The rows below fall into families. The same turns and mirrors carry the whole set onto itself and the rows of a family onto each other. For each named row, which other rows are in its family? Write them in the order they are listed.
These 18 rows form 3 families of 6 rows each.
P: [ 10  -5 -30 -11 -12 -34   1  -1  35  -3  -8 -59  13]
K: [ 48 -15 -30 -37   1 -19  -4  11  26 -14  -9 -32   3]
Q: [ -5 -42  17   8  -2 -24 -24 -17  12 -23  29   7  10]
Z: [ -4 -26 -12 -16 -11  29  24  21 -21  14  -8  32   0]
N: [-25 -25  -3  18 -29  -2  22  20 -23  25 -22  21   0]
B: [ 23  21 -32   7 -11 -31  15  28   9 -15 -52  -9 -22]
C: [ -7  49  25  21   2   5   3   1  -1 -36  -1  18 -23]
V: [ 28  24 -44 -21   3   6  21  17  15 -26 -28 -18 -16]
L: [ -4 -43  15   4   0 -20 -21 -17  11 -26  30   4  10]
H: [ 37 -16 -17  -4 -13 -53  -9  19  21  -4 -30 -32  -3]
S: [ -2  21  43   2 -27  -5   0  13   6  37   9 -33  18]
T: [ 22  19  37 -30 -13  24   4  14   2  26  19 -21  12]
J: [ 31  10  50  -9 -20  -7  -7  29  -9  32  -8  -3   0]
R: [-39 -12 -17   0 -20  28  31   4 -11  21   2  -1  11]
U: [-11  50  23  21   3   7   3   0  -1 -36   1  14 -22]
D: [-12  50  26  24   1   2   2   2  -2 -35  -2  17 -21]
A: [ -9  35 -43   8 -10 -14  22  10  23 -16 -32 -42  -5]
X: [  1 -42  15   2   0 -24 -24 -18   9 -25  27   8   8]

Same family as U: Q, C, L, D, X
Same family as S: Z, N, T, J, R

The rows below fall into families. The same turns and mirrors carry the whole set onto itself and the rows of a family onto each other. For each named row, which other rows are in its family? Write them in the order they are listed.
These 32 rows form 4 families of 8 rows each.
mok: [ 32 -41  -8  21  48 -29   3   2  10  26  57 -16  -8 -11 -37  -2]
megi: [ -9 -34 -17 -16  28   2 -38  36  38   8  41 -48 -16  39 -34 -11]
mubo: [  6   7  28  -4  -5  29 -10  -4  11  40  69  -9   7  22 -20 -36]
tazum: [ 42  19   5  -8  22  11 -20  56  -8 -24  62  -9 -15   5  -2   0]
Fus: [  8  19  25  18  20   8  10   3  -4  20  46  31  -7 -35  28   3]
Lorap: [-52 -21  -1 -13  32   3 -13  -8  30  63   8  -1 -11  -6 -13  -6]
vog: [-33  27  -1 -30  -4  49 -24  27  10  13  19  -5 -25  19  18   4]
Zela: [-10 -18 -22  -9  54 -20 -10  44  16  -3   6 -10 -34 -19   7  44]
Diba: [ -6 -14 -31  -5  57 -18  -8  39   9   3   8   7 -20 -14  14  46]
dal: [ 11  15  25  10  30  14  13   6  -9  34  40  26  -1 -40  21   8]
tubub: [  5  23  23   5  23   9  18   2  -7  30  34  32 -10 -34  21  20]
kelar: [-12 -29 -20 -29  31   2 -30  36  31  18  29 -50 -20  40 -41   4]
Lidu: [ 51  11  10 -15  12  10 -10  46  -3 -18  65 -20  -6  17  -1  14]
Pibet: [-54 -21  -5   3  38  -1 -12  -6  33  55  10   3 -21 -12 -13  -6]
vop: [ -3  26  31  15  22   3  17  -3 -14  22  36  26  -6 -24  20   4]
bur: [ 31 -37   6  18  55 -38   3  13  19  25  54 -13  -3 -13 -31   5]
lumo: [ -8 -12 -28  -3  48 -11 -18  39   1   5  13  -3 -35 -16  15  54]
nuzun: [ 23 -41  -1  17  45 -26  15   3  16  28  58 -13  -5 -25 -37  -5]
dori: [  3   4  37  -8  -7  27 -13  -1  19  35  65 -25  -7  18 -27 -38]
momu: [-35  31  14 -32   1  38 -23  36  18  11  17   0 -19  17  22   9]
sofal: [-29  27  -4 -21  -4  35 -30  37  12  24   7  -9 -25  23  25   4]
fono: [ 44  15   3 -11  23  15 -21  50  -3 -23  64 -29   0   8   1   8]
Fugo: [  0 -36 -26 -29  30   7 -37  42  42  15  39 -43 -20  28 -34   3]
guk: [-47 -24   2  -3  30  -5   1 -10  30  60  10  10 -27  -4 -14  -1]
rilir: [  4   0  33 -11   2  20  -2  -1  27  34  61 -15   8  19 -28 -46]
ruzi: [ 50  11   6   1  19   6  -7  47   0 -25  67 -16 -15  10   0  15]
meza: [ 25 -37  10   8  55 -27   9   2  17  14  66 -10  -2 -19 -39   3]
ponon: [-25  29   7 -30   6  35 -36  37  12  11  17  -5 -23  29  24  13]
kepap: [-45 -30   1  -6  29  -1   1 -17  36  63  13  -8 -13   0 -12   6]
seput: [ -4 -14 -25  -4  43  -8  -9  41   6  -9   7  -9 -34 -23   6  50]
tulil: [-13 -26 -20 -23  22  -4 -34  32  39   3  33 -44 -27  44 -34  -1]
taz: [  1   5  29  -9   7  17 -11  -3  23  46  68  -7   7  28 -20 -42]

Same family as dori: tazum, Diba, vop, sofal, Fugo, meza, kepap
Same family as lumo: Fus, vog, kelar, bur, fono, guk, rilir

